In the rows, 128 means zero.
First come named moves, each a turn or a mirror, each shown by rows before and after it. For each pair of rows after them, which moves, in which order, take the first row to the second? The first pair is done for you.
liko (before -> after):
[132 130 107  96 138 121 107 130 112 115 133 143 160 133 129  95 163 166
 139 103 119 132 161 113 113 146 128 117 143 122 153] -> [135 147 124  90 159 114 110 114  99 120 121 134 174 138 136 106 166 149
 130 136 122 133 151 105 106 126 126 102 151 124 131]
[113 168 152 178 122 133 139 130 173 149 110 115 105 153 119 134  90 149
 139 154 134 115 131 129 157 133  88 127 124  85 114] -> [115 163 142 182 118 144 140 138 189 151 112 118 103 145 121 126  99 154
 147 139 129 116 138 132 159 132  81 121 118  84 131]
[ 80 171 157 165 138 113 139  84 128 144 113 131  95 138 138 147 156  76
  86 171 157 116 118 171 114 102 127 138 111 144 107] -> [ 95 111 124 168  86 152 136 132 152 125 145 148  83 110 123 101 158 123
 114  95 146 117 135 190 122 151 139 173  85 126 153]
[121 117 116 133 121 118 121 158 103 109 142 137 126 115 120 106 121 117
 132 142 122 113 126 111 136 114 123 115 131 129 126] -> [123 114 115 140 124 117 119 156  99 116 140 137 125 111 115 108 126 117
 130 140 129 116 123 110 130 116 117 115 131 129 120]
fegam (before -> after):
[138 138 144 115 113 106 140 138 139 104 128 111 117 139 120  82 106 127
 137 169 171 120 122 149 110 137 127 106 159 106 123] -> [147 136 151 124 119 103 145 137 139 112 135 110 124 131 118  80 113 129
 146 170 163 117 120 141 107 136 121 104 169 112 126]
[124 157 132 142 158  88 128 106  99 138 106 139 164 129 141 144 126 124
 120 148 131 130 158 110 133 124 141 128 142 113 117] -> [118 153 130 139 158  89 131 103 108 126 105 137 161 135 141 150 120 125
 119 149 124 128 158 121 131 128 133 136 146 107 117]
[162 151  98  65 122 183  89 137  46 173 159 128 158  90 141 105 186 173
 108  93 165 121 161 118 122 156 129  89 138 149 111] -> [139 145  97  58 114 178  95 116  49 153 153 133 130 124 143 124 175 184
  84 101 174 103 168 155 137 160 124  93 108 127  99]
rad (before -> after):
[166 111 124 115 143 141 108 127 103 129  99 106 141 111 144 130 141 147
 127 108 128 140 159 126 143 160 146 132 152 152 145] -> [167 105 130 114 143 137 121 126 101 130  94 112 145 114 142 127 137 146
 126 115 137 147 152 120 135 162 146 129 162 151 140]
[127 152 170 157 142 105 147 114 135 150 129  91 110 149 130 160 128 108
 105 185 132 139  91 118 126 142 100 122  89  96 139] -> [107 116 146 148 114 139 145 134 143 137 135  90  90 135 120 175 118 139
 105 131 124 132  99 157 141 152 105 140  58  98 148]
[113 139 125 193 135 114 147 142 178 150 134 135  81 124 149 162 103  94
 109 139 112 136 122 143 124 123  80 139 115 145 118] -> [114 133 119 193 136 117 152 143 173 146 140 133  82 120 144 162 103  96
 105 139 118 137 123 141 126 118  86 137 114 146 117]
fove (before -> after):
[192  87 101 139 113 175 140 166 176 146  95 160 119 113 119 134  99 173
 140  43  90 101 143  93 169 165 165 164 150 114 117] -> [161 118 127 101 151 178 131 151 122 159  58 137 151 130 120 200 106 130
 107  73  93 107 121  73 167 115 175 133 158 158  66]
[121 102  73 145  77 162 136 141 126 131 141 138 134  82 147  95 142 169
 165  70 115 149 139 144 141 160 144 141 131 132 143] -> [ 93 149  90 101 120 159 119 117  70 142  97 108 172  98 160 178 139 131
 136  89 124 155 124 120 136 103 150 110 125 167  97]
[141  92 111 141 118 145 118 184 165 145 121 118 125  60 140 163  93 126
 132 110 119 103 104 162 119 117 114 113 125 142 126] -> [138 105 125 140 126 147 111 182 148 149 111 124 129  79 137 186  95 118
 119 113 116 103  99 153 126 110 108 113 125 148 116]
[169 128 120 147 149 151 130 125 130  98 102 152 134 193 120 112 125 110
 113 131 173 118 153 114 133 127 121 111 122  86  94] -> [179 116 105 145 144 163 127 145 130 100 116 154 138 177 118  87 136 123
 128 106 166 120 160  98 130 142 125 120 127  88 114]
Now pairs of rows:
Between the rows of a pair lie 2 to 3 moves.
[136 163 133  76 152 135 108 115  61 118 106 123 193 152 131 146 157 120
 108 151 132 135 156 135 113 106 160  97 133 163 100] -> [119 162 142 103 145 113 115  75  94  97 100 128 153 182 118 147 131 128
  91 181 141 109 161 170 127 116 142 109 111 125  93]
rad, fove, rad
[118 158 165 138 132  89 128  96 149 126 111 126  79 125 117 157 106 101
 113 167 113 109 117 138 149  89 104 136 131 122 117] -> [111 146 157 139 121 119 117 122 146 144 113 124  83  89 112 193 113  97
 120 134 106 125 100 126 155  83 102 132 132 152 114]
fegam, rad, liko
[157 132 144 158 107 117 124 144 138 153 133 151 126  84 133  79 117 130
 172 133  98 129 133  96 137 157 118 115 165 139 150] -> [123 116 122 125  89 173 111 155 119 137 123 136 125  67 130 151 109 143
 152  91  99 128 126 128 161 126 130 113 122 169 137]
fove, rad
[107 143 121 102 156 121 101 112  97  98 100 116 137 183 133 148 127 150
  89 148 135 128 159 156 135 111 139 124  98 133 103] -> [109 104  90 102 113 170 101 156 103 109 121 118 136 134 137 158 128 170
 112  78 122 138 153 153 136 125 145 143  88 148 123]
fegam, rad, fegam
[141 146  81 120  72 117 100 159 140 136 128 176 154  73 142  83  98 123
 157 120  91 147 175 130 135 133 125 151 113 101 184] -> [103 144  80 107  60 143  92 147 134 131 116 164 133  77 133 143  81 131
 120 102  96 135 160 166 154 111 122 144  69 119 165]
liko, rad
[146 135 131 120 131 154 162 191 137 160 139 131 118  96 140 116 134 112
 179  99 111 176 120 108 106 123 119 143 172 179 120] -> [115 152 144 111 153 153 156 175 116 162 125 118 124 105 137 168 132  92
 139 116 122 166 100 113 110  92 128 132 161 190  93]
liko, rad, liko
[120 139 130 100 124 137 129 138 121 143 114 119 136 130 142 176 143  84
 107 144 128 142 118  95 120 113 122  93 128 131 110] -> [124  94 108 118  90 157 135 152 153 129 136 121 104 119 127 137 131 126
 124  90 131 132 136 134 134 156 115 118 112 105 141]
rad, fove, fove
